Every row has a hidden score. How much higher is the second row's score than the first row's in each pair? 10 means about the same, 20 much higher and 0 much lower. The score is a weighted sum of the row's numbers plus the product of two more (or one squared), each taken from its middle value.
[ 0.73 -0.18 -0.97 -0.11 -0.04 -0.64 -0.58  0.21  0.39 -0.07]
[-0.13 -0.46  0.16 -0.08 -0.25 -0.06 -0.53  0.29  0.21  0.08] 4
[-1.72 -1.21 -0.8   1.11  1.01  1.06 -0.36  1.74 -2.43  1.8 ]
[ 0.06  0.1   0.23 -0.1  -0.08 -0.19  0.05  0.21 -0.02 -0.18] 9
[ 1.47  0.03  0.25  0.6   0.47  1.06 -0.36  1.09  0.9  -0.54]
[ 0.7   0.18  0.74  0.4  -0.41  0.06 -0.05  0.07 -0.1   0.38] 8
[-1.05 -1.49  1.23  0.46 -0.76 -0.31 -1.38  0.79 -0.32 -0.01]
[-0.16 -0.04  0.02  0.59 -0.04 -0.21  0.21 -0.43 -0.21 -0.31] 10
[-0.9   0.02 -0.87 -0.91  1.13  0.42 -0.32 -0.55  0.19  1.01]
[ 0.75  1.04  0.12 -0.14  1.47  1.01  1.38 -0.21 -0.29 -0.35] 17
[-1.56 -0.45 -0.67  0.48  0.41  0.27 -1.04  1.12 -1.93  1.27]
[ 1.1   1.03  0.25 -0.6   0.1  -0.01  0.88 -0.02  0.96 -1.64] 13
[-1.49 -0.97 -0.88  1.05  1.71  0.69 -0.13  3.16 -3.97 -1.32]
[ 0.04 -0.43 -0.11  0.94 -0.57  0.56 -0.28  0.22 -0.17 -0.44] 8
[ 0.39  0.08 -0.12 -0.36  1.01  0.72  0.4   0.92 -2.37 -3.56]
[-0.21 -0.09  0.35  0.42  0.19 -0.16 -0.15  0.12 -0.77 -0.45] 7
[-0.41 -0.21 -0.75 -0.74  0.87  0.22 -0.35  0.64 -0.02  1.19]
[-1.11 -0.96 -0.67  0.39  0.8   1.07 -0.7   1.7   0.12 -0.6 ] 11
[-0.95 -0.12 -0.37  0.23  0.39  0.34 -0.1   0.14 -0.97  0.41]
[-0.52 -0.72  0.03  0.14 -0.6  -0.56 -1.02 -1.01 -0.08  0.59] 11
[ 1.76  1.03  1.01 -0.96 -0.75 -0.38  0.83 -1.25  1.28 -3.13]
[ 1.44  1.36 -0.49 -0.79  0.54  0.6   0.9  -0.81  0.54  0.78] 7
[-0.22 -0.7   0.04 -0.03 -0.25 -0.35 -0.78  0.2  -0.45 -0.72]
[-0.19  0.21 -0.24 -0.36  0.3   0.36 -0.09 -0.08  0.47  0.19] 8
[-1.07 -0.27 -2.3  -2.    1.61  0.99 -0.33  0.59  0.3   2.09]
[-1.07 -1.07  0.34 -0.21 -0.65 -0.47 -0.38  0.48 -0.71 -0.63] 13
[ 0.53 -0.04 -1.09  0.61  2.3   2.79  1.48  1.5  -0.63 -0.62]
[ 0.78  0.06  0.55 -0.3  -1.17 -0.57 -0.63 -1.15  1.31 -1.3 ] 5
[-0.35 -0.53  0.27 -0.2   0.1   0.23 -0.48  0.97  0.09 -0.16]
[-0.25  0.96 -0.25 -0.46 -0.01 -0.03  0.24  0.66  0.14  0.42] 9
[ 0.25  0.02  0.83  0.98 -0.28 -0.11  0.02 -0.05  0.05 -0.08]
[ 0.31  1.09  0.36 -0.26 -0.04 -0.3   0.21 -1.48  0.13  0.23] 7
[-0.27  0.29  0.15 -0.01 -0.23 -0.29 -0.45  0.14 -0.56 -0.02]
[ 1.58  0.91  0.   -0.81 -1.2  -0.85  0.49 -2.49  3.3   1.34] 11
[-0.01  0.26 -0.76 -0.79  0.26  0.02 -0.03  0.01  0.52 -0.02]
[-0.46 -0.09 -0.92 -0.47  0.3   0.84 -0.2   0.28  0.46  0.32] 10
[ 0.02 -0.38  0.08 -0.29 -0.17 -0.17 -0.41 -0.57  1.19  0.59]
[-0.01 -0.13 -0.55  0.1   0.39  0.48  0.58  0.27 -0.34 -0.2 ] 11
[ 0.56 -0.04  0.5   0.47 -0.43  0.02 -0.02 -0.56 -0.2  -0.13]
[-0.05 -0.34  0.31  0.33 -1.12 -0.75 -0.8  -0.37  0.32  0.28] 9
[-0.34 -0.82 -0.66  0.12  0.23  0.44  0.16  0.15  0.06  1.67]
[ 1.7  -0.6   1.62  0.08 -2.06 -1.34 -1.88  0.14  1.23  0.38] 17
[-0.41 -0.5   0.17  0.05  0.8  -0.26 -0.08  0.58 -0.45  1.52]
[-0.34  0.56 -0.49 -1.26  0.62  1.05  0.74  0.34  0.24  0.57] 10
[ 0.55  0.21  0.17  0.01 -0.03 -0.38 -0.36  0.01  0.28 -0.06]
[ 0.47  0.5   0.06  0.08 -0.31 -0.29 -0.04  0.53 -0.73  0.28] 10
[ 2.52  0.99  1.    0.29  1.62  1.95 -0.05  0.55  2.06 -0.61]
[ 0.5  -0.43  1.32  0.15 -1.6  -1.2  -0.39 -1.55  1.61  1.16] 8
[-0.68  0.24 -0.35 -0.24  0.79  0.27  0.    0.64  0.77  0.46]
[ 0.17 -0.11  0.25 -0.13 -0.1   0.22  0.24 -0.51 -0.93 -0.13] 11
[-0.11 -0.77  0.35  1.   -0.42 -0.31 -0.02  0.31 -0.42  0.17]
[ 0.27  0.28  0.54  0.85 -0.55  0.08  0.68 -0.52 -0.59 -0.98] 10
[ 0.24  0.1   0.16 -0.44 -0.2   0.11  0.11  0.   -0.39 -1.55]
[ 2.16  2.07 -2.19 -0.53  1.32  1.19  1.41 -0.04  0.79  0.7 ] 12
[-0.54 -1.03  0.85 -0.03 -0.24  0.34 -0.51  1.75 -0.5  -0.08]
[-1.18 -0.63 -0.24  1.15  0.25  0.46 -1.    0.49 -0.74  1.77] 8
[-0.18  0.31  0.5   0.16  0.36  0.52 -0.03 -0.01 -0.2   0.3 ]
[ 2.06  2.43 -0.45 -0.55 -0.37 -0.37  0.98 -1.7   0.2   0.76] 9
[ 1.25  1.02 -0.47 -0.89 -0.02  0.21  0.84 -1.26  1.28 -0.35]
[ 0.48  0.02  0.02 -0.41 -0.84 -0.46 -1.59 -1.4   1.5   1.57] 14
[ 0.41 -0.17  0.42  0.22 -0.38 -0.34  1.12  0.04 -0.14 -0.36]
[-0.24 -0.08 -0.52 -1.06  0.31  0.11  0.4   0.22  0.04  0.69] 7
[-1.01 -1.52 -0.19  0.2  -0.48 -0.15 -0.54  0.84  0.07  0.08]
[ 0.17  0.14  0.13  0.3  -0.38 -0.49  0.22  0.    0.18 -0.17] 10
[-0.04 -0.61 -0.53 -0.37 -0.81 -0.45  0.25 -0.4  -0.61 -0.1 ]
[ 0.64  0.62  1.18  0.86 -1.04 -0.31 -0.05 -0.53 -0.12 -0.43] 9
[ 1.34  0.7   1.39  0.48  0.8   1.25 -3.27  1.04  1.29 -0.08]
[ 0.41  0.22  0.8   0.26 -0.58 -0.82  0.35 -0.65  0.27 -0.59] 12
[ 0.46  0.46 -0.18  0.03  0.04 -0.24 -0.19 -0.04 -0.04 -0.29]
[ 1.88  1.94 -1.41 -0.48  1.38  1.35  1.63  0.19  0.74 -0.3 ] 10
[-0.54 -0.53  1.22  0.23 -0.94 -0.71 -0.82 -0.32 -0.11 -1.18]
[-0.7  -1.27  0.7  -0.04  0.47  0.49 -0.93  1.44 -0.08  0.9 ] 11
[-0.39 -0.01  0.13 -0.01  0.24 -0.26 -0.7   0.08  0.64  0.45]
[-1.38 -0.66 -0.12  1.28  0.74  0.09 -0.5   1.27 -1.81  0.83] 12
[-1.11 -0.98  0.72  0.74 -0.58 -0.63 -0.79  0.68 -0.87 -0.35]
[-0.1  -0.09  0.09 -0.06  0.58  0.49  0.83  0.3   0.14 -0.1 ] 12
[-0.55 -0.74  0.49  0.33 -1.13 -0.88 -0.78 -0.22 -0.03  0.1 ]
[ 3.63  3.57 -2.89 -1.92  1.66  1.76  2.98 -0.57  1.64 -0.16] 10
[-0.81 -0.14 -1.93 -1.88  1.69  0.76 -0.27  1.    0.8   1.12]
[ 0.11  0.01 -0.78  0.56  1.08  0.87  0.58  0.63 -0.56 -0.09] 14
[-1.97 -0.41 -0.96  1.43  2.41  1.46  1.19  3.63 -3.97  1.04]
[ 0.28  1.78 -0.09 -0.3   1.49  1.13  1.35 -0.14  0.46  0.48] 7
[ 0.03  0.28  0.34 -0.12  0.05  0.17  0.05  0.37 -0.15  0.22]
[ 0.98  0.15  0.76 -0.34 -0.17 -0.17 -0.41 -0.07  0.95  0.26] 10
[-1.34 -1.21  0.28  0.92 -0.04 -0.03 -0.34  0.58 -0.53 -0.45]
[ 0.32  1.25 -0.14 -0.57  1.9   1.55  1.27  0.56 -0.1  -0.47] 15
[-0.02  0.28  0.3   0.23 -0.11 -1.16 -0.18  0.13  0.41 -0.42]
[ 0.58  0.38 -0.01 -0.47 -1.72 -1.65 -0.18 -2.83  3.54  3.12] 11
[-1.18  0.26 -1.27 -0.1   1.81  0.93  0.85 -0.63 -1.04 -0.15]
[ 0.53 -0.23 -0.07 -0.23 -0.04 -0.08 -0.56  0.88  0.04  0.46] 11
[ 1.28  1.69 -0.4  -0.2   0.14 -0.03  0.48 -0.79  0.2   0.47]
[ 0.14 -0.73  0.8  -0.52 -2.69 -1.67 -2.23 -1.9   2.28 -0.18] 12
[ 0.9   0.18  0.02 -0.19  1.56  2.18  0.    0.99  0.6  -0.38]
[-0.18  0.15 -1.55  0.53  1.75  1.36  0.49  1.67 -1.72  1.43] 11
[-1.39 -0.92  0.44  0.34 -0.23 -0.41 -0.59  0.1  -0.3  -0.3 ]
[ 0.26  0.11  0.29 -0.6  -1.52 -1.11 -0.09 -1.82  1.07  0.3 ] 8
[0.79 1.16 0.75 0.32 0.69 0.55 0.12 0.12 0.8  0.95]
[ 1.15  0.54 -0.19 -0.56 -0.15 -0.13  0.29 -1.34  0.92  0.28] 10
[-0.33  0.45 -0.31 -0.47  0.9   0.01  0.05  0.62 -0.1   0.27]
[-1.46 -0.83 -1.75  0.15  0.84  0.27  0.05  0.13 -1.65 -1.49] 10
[-0.79  1.17 -1.64 -0.3   3.35  2.43  2.37  0.55 -0.96 -0.35]
[-0.71  1.15 -0.95 -0.96  2.    1.73  2.39 -0.17 -0.29  0.32] 10
[ 0.13 -0.18  0.67 -0.21 -0.36 -0.02  0.13 -0.59 -0.28 -0.49]
[ 1.01  1.3   0.07 -0.41  1.27  0.73  1.84  0.08  0.15  0.91] 13
[-0.11 -0.05  0.85 -0.12 -0.79 -0.73  0.05  0.06 -0.27 -0.19]
[-0.2   0.05 -0.15 -0.2   0.41  0.28  0.14  0.22 -0.01  0.1 ] 9
[-1.95 -1.37 -2.7   0.12  0.66  0.37  0.83  0.8  -2.34 -1.15]
[ 0.77 -0.48  0.73  1.5   0.3   0.87 -0.55  1.6   0.49  0.03] 12
[-0.74 -0.18 -0.28 -0.53  0.48  0.26 -0.11 -0.05  0.09  0.88]
[ 0.25  0.52 -0.28 -0.67  0.06  0.08 -0.04  0.24 -0.03 -0.22] 10
[ 1.04 -0.65 -0.19  1.26 -0.03 -0.17 -0.76  1.13  0.57 -0.22]
[ 0.03 -0.11  0.85  0.5  -0.32 -0.08  0.55 -0.36 -0.04 -0.09] 4
[-0.07 -0.21 -0.27  0.14 -0.45 -0.46 -0.06 -0.33 -0.18  0.19]
[-0.06 -0.06  0.33  0.21 -0.05 -0.23  0.01 -0.28  0.18 -0.76] 10
[-2.   -1.79  1.83  0.74 -1.1  -1.06 -1.47  0.53 -1.55  0.42]
[-0.24  0.19  0.06  0.35  0.23  0.47  0.52  0.11  0.16  0.17] 9
[-0.56 -0.83  0.3  -1.75 -0.59 -1.06 -1.1  -0.15 -0.67 -0.63]
[-0.82  0.55  1.07 -0.25 -1.24 -3.78 -0.91 -1.75 -0.52  0.17] 9
[ 1.1   0.79 -0.15  0.56 -0.69 -0.06  0.02 -1.55  2.55  1.13]
[ 0.96  1.11  0.32 -0.85  0.29  0.82  0.8  -0.19 -0.14 -1.76] 13
[ 2.38  2.14 -1.68 -1.04  0.31  0.59  1.89 -0.84  0.65  0.57]
[ 0.28  0.   -0.19 -0.61  0.21  0.19  0.03 -0.07  0.62  0.1 ] 8
[ 2.    1.8  -0.78 -0.7   0.24  0.18  1.07 -0.49  1.13  0.61]
[-0.19 -0.57 -0.24  0.48 -0.39  0.29 -0.36  0.03 -0.38 -0.5 ] 11
[ 0.25 -0.15 -0.72 -0.45  0.6   1.04  0.56  1.04  0.59  1.58]
[-0.16  0.38 -0.39  0.17  1.14  0.56  0.85  0.97 -0.75 -0.2 ] 12
[ 1.04  0.05  1.32  1.84 -0.92 -0.81  0.29 -0.23  0.16 -0.28]
[-1.43  0.6  -1.27 -1.3   1.31  0.63 -0.33  0.36  0.64  0.89] 4
